(in the rows, 128 means zero)
A single turn carries every row of the set below to another of its rows. Some are shown first; where does it send the rows asked next?
k642: [146 108 132  98  98 117 144 141 135 154 127 129 139 145 148 106 133 109
 120 129 117  97 115  99 177 165 116 129 111  92 144]
k519: [127 160 145 159 131 120 108 129 128  96 122 145 143 115 134 122 106 123
 133 153 109 120 120 131 112 113 109 111 111 142 141]
k839: [129 111 143 100  96 128 127 136 111 157 134 125 127 146 150 127 129 112
 122 146 124  97 120 111 184 168  96 146 105  99 138]
k662: [122 142 149 141 118 114 102 136 132  99 134 149 145 108 124 121 121 127
 130 158 103 111 138 114 104  98 115 115 118 142 137]
k817: [140 108 133 104  91 120 138 148 132 146 126 125 143 152 153 104 142 123
 119 137 124 103 122  98 179 170 101 132 100  96 154]
k692: [136 101 144 102 103 127 126 142 121 143 125 127 147 146 160 109 133 115
 127 129 115 107 113  95 182 171  97 137 113  87 153]
k64: [131 158 152 149 132 121 108 121 132 103 131 146 137 116 116 119 123 125
 125 155 112 128 125 127 111  96 111 123 123 143 141]
k579: [139 103 146 106 110 133 128 134 124 139 118 125 141 147 164 108 130 110
 127 131 117 114 108 102 184 172  96 139 105  89 149]
k782: [127 158 128 145 118 120 115 146 135  98 128 159 147 104 136 115 128 127
 123 138 102 108 129 121 110 107 112  97 115 134 140]
k116: [127 115 153 103 102 116 128 142 117 152 129 128 137 154 149 117 125 115
 132 144 122 111 110 106 183 178  96 141 107  88 144]
k844: [135 100 148 110 102 119 128 132 114 153 136 112 135 156 149 112 121 118
 122 141 133 101 115 108 180 168 106 139 119  95 146]
k51: [124 164 145 155 129 106 110 121 132 102 132 144 142 112 127 118 115 128
 129 156 107 118 126 122 113 104 108 116 116 142 145]
k532: [122 164 134 148 123 112 117 128 137  97 132 153 141 105 131 115 129 132
 123 145 102 109 128 120 114 101 111 105 113 140 142]
k290: [136 104 141 109 114 127 134 123 124 144 123 114 127 152 156 106 129 116
 118 135 130 105 107 120 186 170 103 137 103  93 143]
k90: [148 107 149 107 104 112 137 134 123 158 129 116 142 155 144 115 112 107
 127 142 127 107 112  97 175 167 116 141 120  97 146]
k268: [131 112 142 104 104 132 127 131 117 154 127 122 123 148 153 124 132 110
 122 144 125 100 115 116 187 168  98 144  94 100 137]
k249: [127 162 130 140 123 125 109 128 141 106 135 148 148 105 128 114 135 122
 119 147 101  99 133 129 109  98 107 111 108 137 145]
k987: [129 157 137 139 122 125 116 132 140 101 130 158 138 108 121 115 138 125
 118 141 105 117 130 124 113  92 112 114 120 136 141]
k394: [142 110 139 113 104 122 136 132 130 140 118 115 137 159 156 105 133 118
 122 146 128 117 115 112 184 173  99 140  91  99 152]
k524: [128 152 149 141 115 116 108 135 129 109 142 153 146 115 113 122 127 128
 122 148 109 117 136 114 107  91 113 122 136 139 143]
k552: [129 118 146 104 110 124 134 139 124 146 120 128 132 149 154 113 134 114
 128 142 120 115 105 112 187 176  95 138  94  87 143]
k716: [122 153 154 141 121 107 107 129 128 111 138 154 149 103 125 128 116 131
 129 158 113 113 136 115 113  88 113 122 121 131 138]
k50: [134 102 155 107 106 128 123 135 117 145 123 124 145 151 158 113 123 110
 131 136 118 113 113  99 180 173  96 143 114  90 152]
k265: [121 161 144 148 115 101 108 133 127 107 143 152 146 111 124 119 121 131
 126 152 104 108 135 111 109 102 110 110 129 142 144]
k225: [151 111 141 107 115 120 142 126 133 149 114 121 134 152 150 107 123 107
 124 138 123 111 105 114 180 168 113 138  99  96 144]
k110: [126 157 140 142 117 116 101 134 127 117 149 144 152 111 123 121 122 123
 125 156 105  97 138 117 101 100 106 117 128 137 146]
k109: [123 144 150 147 124 118 101 130 137  96 127 146 141 108 126 119 121 122
 129 160 104 115 134 121 105  98 116 116 107 143 137]
k702: [129 118 143  96  98 120 132 149 122 151 132 134 137 147 152 114 138 118
 127 136 117 107 111 102 185 173  95 135 104  86 143]
k933: [122 155 149 145 132 112 109 120 131 101 127 150 143 104 129 127 120 131
 127 157 112 121 129 125 118  88 112 121 110 133 134]
k309: [129 161 145 148 133 123 101 117 131 107 136 137 145 113 124 121 116 118
 128 161 110 108 129 131 105 102 105 123 109 142 148]
k172: [125 155 144 153 115 111 105 147 120 109 143 152 154 113 127 126 107 125
 133 153 108 111 137 114 103 111 110 109 135 140 142]
k976: [121 145 142 140 119 117 106 136 138  95 128 153 142 106 127 117 128 127
 127 155 103 109 138 118 105  96 117 109 109 141 135]
k469: [131 110 137  98  97 131 129 138 119 153 132 129 125 142 153 122 138 114
 118 140 121  98 118 113 186 169  99 141  99  96 137]
k229: [136 103 136 102  97 125 135 140 124 149 134 122 132 147 155 104 137 119
 116 129 126  93 114 110 183 163 106 129 114  89 145]
k548: [121 155 141 137 122 112 114 130 137 103 131 159 148  97 131 124 130 132
 123 148 108 111 134 118 116  84 113 114 113 130 135]
k351: [140 104 147 110  94 114 130 141 120 150 129 115 144 162 146 112 126 120
 126 149 129 111 123  99 178 174  99 144 110 101 154]

k351 moves to k394
k976 moves to k662
Now these:
k64 moves to k987
k548 moves to k716
k692 moves to k50
k552 moves to k702
k225 moves to k642
k249 moves to k110
k839 moves to k268
k519 moves to k782
k290 moves to k229
k532 moves to k265

